m =
[ -8.24 -12.38  -4.69  -3.66   1.06   8.10  -9.93  -9.08   4.69 -11.66
 -17.04  16.93  -8.45  -8.40]
The entry just left of 4.69 -> -9.08
Report the entry just right of -4.69.
-3.66
The entry just left of the smallest entry -> -11.66
The entry just right of -12.38 -> -4.69
Report the entry just left of the largest entry.
-17.04

X = -2.10,-3.47,0.99,-5.75,-1.60,3.71,-4.03,-1.76,1.56,-1.09,-5.22
The entry just left of -1.60: -5.75
The entry just right of -5.75: -1.60
